In the data rows, 128 means zero.
Here is a table of points, one per row:
[104 134 121 173 116 157 129 114 116 156 159 142  95 110 100 134 120 168
 132  91 116 137 159 131  86 121 159 142  97 148 102 131 127 152 138 104
 100 133 148 134 145 113 133 127 167 157 161  97]
[100 160 169 136  83 123 149 140 117  87 127  92 130 148  86 151 148  71
 156 159 138 111  91 109 146 129 172 149 114 148 126 157 127 127 117 105
  93 141  95 155 127 101 159 147 144 119  71 113]
[119 116 136 139 126 162  97 160 135 145 152 139  94 102 114 122 118 134
 141 103 162 147 186 115  78 138 161 107 180 137 127 131  94  79 159  77
 158 131 148 140 162 151 117 130 163 155 146 102]
[140 110 132 118 107 148 147 135 153 135 133 112 111 125  96 165 131 147
 138 119 107 118 135 107 119 139 155 133 141 110 144 114 110 112 128  98
 152 145 131 133 172 110 148 132 132 165 148 116]
[115 126 141 103 128 110 110 122 166 139 123 180  85 104 100 150 105 101
  64 115 165 129 153 145 178 145 144  85 149 138 137 138 133 113 113 145
 131 117 104 161 123 168  91  68 144 148 125  90]
[146  94 138 112 120 148 129  75 100  92  98 139 123 156 138  82 124 128
 130 165 137 139 160 110  92  90 145  85 156 108  91 121 139 158 134 108
 167 140 124 103 143 147 150 128 130 107 152 148]
[108 112 158 145 140 128 133 163 128 114 133 178 124 137 136 129  83 142
 112  89 133 100 110 153 127 147 155 118 107 161 134 159 127 172 121 122
 119 132 102 174 107 166  91 119 151 164 103  88]
[160 108 147 112 161 111 103 135 133 128  98 133 133 111 145 142 147 147
 143 168 146 123 120 121 143 133 136 137 143 160 132 139 107 138 170 111
 129 164  99 108 145 141  87 141  85  99 153 131]
[103 173 102 105 125  66 156 129 133 147 114  96 110 123 162 145 152  85
 114 143 158 188 136 152 134 117  97 133 102 103 165  97 155 118 129 141
  93 102 172 132 121 147 117  99 136 146 151 137]
[ 83 155  99  93 107  99 138  98 153 150 174 134 147 126 123 131 142 106
 131 137 153 137 147 174  98 133 116 158 110 141 152 129 169 143  99 185
 146  76 135 119 117 122 129 116 149 135  88 113]
[117 115 141 180 124 133 149 148 140 145 135 143 122 130 123 101 151 139
 123  89  97  98 106 134 119 158 139 156 124 149 134 138 135 151  93 141
 127 126 145 169  89 132 110 124 106 149 125 123]
[136 120 104 119 112 129 142  92  86 114 126 101 119 165 166 124 118 113
 171 162  68 109 118 106 168 117  35 115 146  94  90 169 129 160 120 136
 138 125 131  78 112  80 149 126 119 100 115 179]
[101 154  84  91 130 110 132 117 168 140 161 141 140 133 121 127 127  97
 122 115 144 140 137 166  81 130 105 132  90 143 146 120 180 124  82 157
 149  85 165 132 131 131 116 109 144 124  88 113]
[166 115 134 103 152 120  88 130 104 125  93 108 176  85 138 140 127 157
 128 116 145 100  90 121 154 160 113 134 156 122 132 115  76 106 144 151
 141 153 108 115 132 115 142 135  77  86 147 145]
[ 95 171  64  89 119 115 163 136 139 146 134 120 108 123 183 120 128 124
  93 112 144 165 131 155 130 115 112 143  94 113 169  92 168 107 118 170
  87  93 161 113 110 117 103  93  96 157 145 132]
[157 121 151 114 104 143 108 114 111  94  95 131 123 156 108  90 142 116
 127 147 145 113 156 106 103  93 139  94 172 100  78 146 139 164 122 125
 118 154 136 110 142 147 151 125 131 123 120 150]
[148 104 114 157 209 119 100 179 110 132 175 136 123 100 138 146 117 170
 173 120 129 112 131 121 160 167 114 146 107 151 123 137 108  88 105  92
 120 135 115 118 108 116 159 160  85 101 124 120]
[158 111 128 110 148 177 149 145 146 141 123  87 186  86 100 163  65 140
 148  72  98 139 118 111 138 145 117  96 156 109 132  72 132 110 123 113
 131 124 131 117 126 101 148 168 176 141 133  95]
[129 139 146 151 164 119  96 153 134 166 134 119 108  95 149 136 158 161
 143 108 135 100 129 128 112 152 158 170  98 119 139  90 116  86 170 126
 146 155  81 141 132 100 111 169 100 103 128 167]
[125 134 132 161  96 130 148 139 129 129 146 147 136 131 133  90 129 115
 128  93 108 122  89 133 155 113 156 138 120 158 119 142 132 117 131 150
 148 104 136 159  91 130 117 143 109 125  96 116]
[132 131  90 133 134 172 175 129 120 167 181 112 137 141  72 156 151 151
 131 148  84 135 134 128 125 121 138 162 112 135 154 101 157 141 120 122
  80 151 107 129 130  91 155 127 137 149 175 110]
[155 100 139 122 116 161 126  90 121 101  99 134 120 150 133  85 139 115
 106 145 122 151 163 109  95  90 144 116 156 116  93 120 117 161 123  99
 174 143 113  96 155 146 153 121 126 110 143 161]
[100 170 107 111 128  75 140 128 127 129 123 102 119 147 159 133 158 100
 120 161 149 185 128 165 150 125  87 147  95 115 160  83 138 123 132 141
  95 107 157 109 113 137 140  95 135 146 127 131]
[148 112 149 122  94 141 106 111  96  85 117 129 160 167 133 135  99 121
 124 160 114 104 110 106 158 106 108  98 149  85  97 151 101 104 123 124
 133 119 128 108 150 127 122 115 113  86 122 178]
[147 112 144 121 129 134 104  92  96  89  91 114 128 165 146 126  79 126
 139 154 106 119 130  88 156  92  97 101 140  92 118 162 112 114 153 141
 134 117 114 108 133 138 147 124 152  94 128 171]
[150 122 139 159 174 105  91 137 156 125  90 107 159 100 136 124 162 158
 112 159 145 136 111 133 128 150 134 111 124 146 124 155 107 150 171 129
  97 175 137 132 146 135  92 173 134 118 119 136]
[112 136 147 179 112 120 147 146 140 134 122 178 139 138 120 111 136 123
 106 103 108  99  79 130 127 130 121 149 119 156 139 146 121 135 117 142
 150 108 133 163  91 147 121 141 117 148 126  96]
Along one direction, these points spread out more than along any other. Take the direction at right angles to it along which they spread out most. Go by this last direction. Where along it does each point below lie, from 0 to 99? 50 is the average, and the first point above lies past it. One standard deviation of the points above along it is 16.
[146  94 138 112 120 148 129  75 100  92  98 139 123 156 138  82 124 128
 130 165 137 139 160 110  92  90 145  85 156 108  91 121 139 158 134 108
 167 140 124 103 143 147 150 128 130 107 152 148] 34
[100 170 107 111 128  75 140 128 127 129 123 102 119 147 159 133 158 100
 120 161 149 185 128 165 150 125  87 147  95 115 160  83 138 123 132 141
  95 107 157 109 113 137 140  95 135 146 127 131] 26
[ 95 171  64  89 119 115 163 136 139 146 134 120 108 123 183 120 128 124
  93 112 144 165 131 155 130 115 112 143  94 113 169  92 168 107 118 170
  87  93 161 113 110 117 103  93  96 157 145 132] 30
[103 173 102 105 125  66 156 129 133 147 114  96 110 123 162 145 152  85
 114 143 158 188 136 152 134 117  97 133 102 103 165  97 155 118 129 141
  93 102 172 132 121 147 117  99 136 146 151 137] 26
[115 126 141 103 128 110 110 122 166 139 123 180  85 104 100 150 105 101
  64 115 165 129 153 145 178 145 144  85 149 138 137 138 133 113 113 145
 131 117 104 161 123 168  91  68 144 148 125  90] 54
[100 160 169 136  83 123 149 140 117  87 127  92 130 148  86 151 148  71
 156 159 138 111  91 109 146 129 172 149 114 148 126 157 127 127 117 105
  93 141  95 155 127 101 159 147 144 119  71 113] 52
[117 115 141 180 124 133 149 148 140 145 135 143 122 130 123 101 151 139
 123  89  97  98 106 134 119 158 139 156 124 149 134 138 135 151  93 141
 127 126 145 169  89 132 110 124 106 149 125 123] 65
